In the rows, 128 means zero.
One turn moves each row of this set onto another row. After a few examples, where does it send each row asked below?
Dazut: [128 114 109 129 120 132 140 135 103 152 104 123 138 127 139 113 113 130
 122 113 156 134 115 155  95 109 133 118 164 123]
ral: [100 135 140 143 126  98 125 165 107 139 113 133 140 137 139 126 119 139
 131  90 109 145 114 122 158 130 140 107 124 109]
vusan: [105 150 156 120 135 127 135 125  84 161 129 141 152 104 108 102 136 120
 112  93 126 139 115 116 142 118 111 135 136 148]
Bizup: [120 118 113 123 124 138 147 142 120 157 137 131 148 120 129 144 114 106
 100 129 133 137  95 145  83 107 125 126 160 134]
noze: [139 113 103 124 103 125 139 147 107 126 119 120 133 154 120 125 123 150
 124 124 148 140  99 157 130 111 132 112 157 101]
Vemu: [139 124 126 128 140 117 146 134 115 155 118 118 152 126 123 179 158 112
 120 102 107 116 123 119 136 111 103 138 142 158]
nalus: [135 126 123 132 130 121 149 133 110 161 118 124 159 128 113 179 158 108
 113 102 103 118 120 113 145 111 102 135 149 155]
pep: [110 132 139 139 153 113 149 121  81 175 121 147 148 117 124 135 144 124
 123  87 121 142 130 122 145 117 130 130 141 134]
dok: [127 132 112 114 127 129 129 123 108 124 141 136 172 108 110 102 141 136
  99 126 144 153  98 143 107  92 128 132 151 141]
Boni: [114 156 145 144 114 110 104 156 108 144 104 133 147 128 110  91 102 140
 118  89 124 135 112 119 159 119 124 124 136 126]
pavud: [124 153 137 118 115 137 138 138 113 143 132 124 148 119  96 149 166 114
 103 114 118 126 121 108 148 101  93 150 143 159]
Teru: [132 119 108 118 106 131 147 153 124 129 152 128 144 146 112 156 126 126
 102 141 126 145  81 147 117 109 125 120 153 112]
rasu: [126 133 125 139 108 111 122 176 138 134 109 111 147 147 134 169 128 121
 120 103  94 118 107 113 154 118 116 114 132 137]
gevo: [102 140 142 144 117 105 129 159 106 150 108 140 140 139 139 123 112 139
 128  87 113 142 123 121 164 124 146 109 128 110]
sede: [142 134 110 121  95 139 107 159 136 116 119 118 159 129 124 102 130 140
 104 132 137 142  99 142 118  89 132 115 146 138]
mamel: [132 159 126 142  96 120 108 170 138 125 107 116 143 144  98 139 133 135
 109 110 115 122 120 111 165 101 104 137 142 137]
radip: [117 135 113 126 116 131 109 146 120 125 130 136 160 113 122  84 126 141
 102 124 142 154  98 145 112  95 139 115 146 129]
gogi: [153 131 109 107 108 137 126 137 125 115 132 119 170 125 110 120 146 135
 100 134 139 141  99 140 113  87 121 133 151 150]
pafeg: [111 127 140 133 158 102 149 123  83 160 122 141 145 115 128 136 147 130
 130  87 122 144 132 127 140 123 127 129 133 131]
saze: [126 134 126 138  94 113 130 171 135 135 104 117 152 152 127 166 125 124
 116 102  95 118 113 110 163 116 116 114 137 133]

pavud goes to mamel
saze goes to gevo
Now find these:
radip goes to dok
rasu goes to ral
Teru goes to noze

One turn moves each row of this set onto another row. After a few examples, where does it send each row asked below?
Kazil: [106 106  82 116 151 158 136  95 112 128 119 107 136]
riv: [ 97 121  73 139 168 133 149 115 112 107  77 156 116]
Talo: [110 104  57 137 187 125 143 132 107 122 121 143 130]
lunur: [107 103  49 127 181 126 154 119 113 124 120 141 128]
Nidis: [118 102  67 137 170 120 135 135 119  93  83 112  93]
dapam: [ 90 108  47 132 130 124 142 102 110 115 117 117 103]
kefa: [109 119  89 148 167 157 141 153 150 102 106 128 100]
lazu: [ 92 131  72 131 150 133 137 121 109 110  91 161 115]
medeg: [ 75 102  88 150 111 143 146 119 126 106 118 119 125]
nus: [111  97  78 124 142 165 144 103 108 133 111 113 139]
zana: [ 92 133  72 128 150 127 148 125 113 125  85 146 102]
Tovi: [100 111  83 123 150 162 138  97 112 127 123 114 144]
dobaf: [107  87 103 165 184 132 139 131 119 114 112 103 114]
bis: [ 85 105  99 157 117 158 141 112 115 108 111 120 123]
gidi: [ 76  99  79 139 115 155 150 124 126 117 117 131 129]
Miraz: [105 114  74 149 128 126 141 128 119  81 117  95 131]
Tuv: [ 91 119  94 146 110 136 154 127 131 125 112 121 122]
nusol: [ 91 125  90 155 168 141 128 150 150  99 104 125 107]
dezuf: [ 97  82 103 159 174 138 129 124 129 115 111  95 120]
zet: [105 109  85 165 171 138 139 155 143  89 110 128 116]
Suk: [100  83 114 155 175 138 137 132 116 110 114 107 126]
keb: [ 95  84 106 156 177 119 142 127 116 120 118 106 117]
kimos: [ 94 127  53 120 161 150 139 116 109 107  92 150 116]
fosur: [118  96  60 128 186 127 145 127 120 121 127 143 118]
Sapub: [112  94  76 120 138 157 133  99 112 131 113 116 141]
dogil: [106 127  95 163 164 154 122 152 137 105 113 118 116]
Tid: [ 93  88 102 165 178 138 140 127 125 117 115  96 122]
Mose: [115 112  73 153 128 124 137 134 124  85 113  98 132]
muroz: [107  98  55 138 187 119 134 124 111 121 120 142 125]
Fimit: [109 103  57 133 159 132 132 141 116  90  84 110  93]
Sog: [ 79 139  74 131 162 138 148 108 113 108  95 147 113]
Zeg: [ 92 104  96 145 110 154 146 125 136 112 107 132 120]
subu: [100 125  63 128 154 138 143 108 113 107  79 149 105]
rezis: [ 89 106 102 145 117 148 153 135 116 106 118 135 131]
Gube: [117 112  83 152 128 129 126 134 122  95 121  88 126]
givu: [119 100  57 123 175 127 146 129 119 130 130 137 127]
sufe: [113 104  63 136 158 134 135 146 108  87  92 110  92]
tefan: [ 93 116  52 150 129 128 139 101 107 107 113 116  95]
dab: [107 106  92 119 152 157 135 100 114 134 109  99 133]
Vok: [109  96  61 133 189 135 147 123 120 123 124 148 116]
zupe: [112 122  85 157 164 139 123 161 138  92 110 122 112]
bitu: [104 129  93 148 160 130 138 160 145 109  98 115 112]
Tiguv: [102 100  87 124 139 162 136 109 106 129 119 101 139]
ses: [ 99  83 112 154 172 129 136 124 116 111 119 102 123]
Vigav: [ 99 116  49 146 135 132 146  99 108 104 111 117  93]

Sapub goes to muroz
Gube goes to dapam
bitu goes to Tuv
Now find these:
kefa goes to rezis
nusol goes to Zeg
sufe goes to Miraz
dobaf goes to Tiguv
zet goes to bis
givu goes to keb
subu goes to zupe
dogil goes to gidi
Kazil goes to fosur
Suk goes to Tovi
tefan goes to Fimit
nus goes to Talo

One turn moves each row of this set onto another row. After a few examples, where does it send each row asked below?
Sodo: [114 139 135 137 125 118 104 137 135 113 140 136 124 130 108 167]
Nad: [158 130  95 137 145 121 107 117 144 120 115 129 120  97 132 132]
Suzas: [150 124  92 145 136 128 127 142 137 118 112 111 137 105 112 107]
venef: [143 107 129 120 135 159 136 124 124 135 135 101 124 118 164 113]
gam: [115 129 135 127 137 118 113 140 121 115 143 141 133 117 109 174]
gib: [157 118 117 123 149 136 109 103 130 127 128 115 112 111 162 129]
Pekap: [136 111 113 134 121 159 150 152 134 133 125 108 140 109 134 107]
Vetis: [142 116 122 124 156 164 135 119 118 129 138 102 133 121 151 104]
femil: [110 123 158 121 128 136 125 140 129 127 153 123 131 127 139 167]
vot: [118 130 151 123 135 123 110 129 132 123 150 131 126 123 138 175]
kubiz: [154 125 112 126 168 144 113 101 123 122 133 114 122 116 149 117]
bozi: [146 125  92 145 127 136 133 148 146 125 113 125 138  96 115 119]
bipat: [108 125 137 129 129 127 126 153 121 118 144 137 141 118 104 168]
Supas: [157 117 115 126 154 131 110 106 123 121 126 100 116 118 152 114]
sar: [112 133 138 135 123 124 124 154 141 122 142 137 139 115 112 169]
Zam: [160 136  88 127 151 121 105 124 133 113 117 118 128 112 129 119]
tobik: [137 119 109 136 144 163 148 143 126 128 130 108 146 114 126  99]
dadip: [115 135 147 128 130 123 101 125 127 115 148 128 116 137 127 167]
dube: [141 114 109 137 130 149 143 148 128 127 122  97 140 115 126  97]
gifa: [116 124 145 121 141 122 110 130 115 118 149 135 128 122 124 175]
fer: [107 125 151 129 120 136 133 155 134 127 149 127 140 122 124 163]
lofop: [105 119 148 123 128 136 131 151 114 122 150 128 140 124 116 164]
ril: [159 127  95 138 151 118 107 116 134 116 114 114 122 107 128 117]
lib: [109 119 153 117 136 134 122 137 110 122 154 127 132 127 128 168]
Nuzav: [148 133  85 133 136 133 126 149 136 116 116 114 142 111 114 107]
vel: [155 134  93 139 165 131 112 113 134 116 122 127 130 104 124 120]
lil: [146 118 116 111 142 154 128 130 117 125 135  93 131 129 156 103]
Vus: [141 122 104 124 131 154 141 153 125 124 126  99 144 121 130  98]
Vufu: [119 135 139 131 132 116 110 138 140 120 142 140 130 115 121 176]
Bet: [109 128 156 125 124 137 115 133 122 120 153 119 122 142 132 159]
rego: [145 130  91 145 150 143 134 139 136 119 119 124 144 102 109 109]
poz: [103 128 150 132 115 141 126 151 127 121 149 121 131 138 117 153]
Nebu: [157 127 107 113 155 134 106 111 121 118 129 105 121 123 154 116]
Sarom: [145 109 123 124 141 151 133 125 118 129 130  90 127 123 151 100]
bopo: [106 136 138 139 116 128 120 153 135 116 141 131 133 131 103 158]

lil goes to Nuzav
tobik goes to vel
dube goes to ril
Now find these:
bipat goes to gifa
poz goes to Sodo
Pekap goes to Nad
vot goes to fer

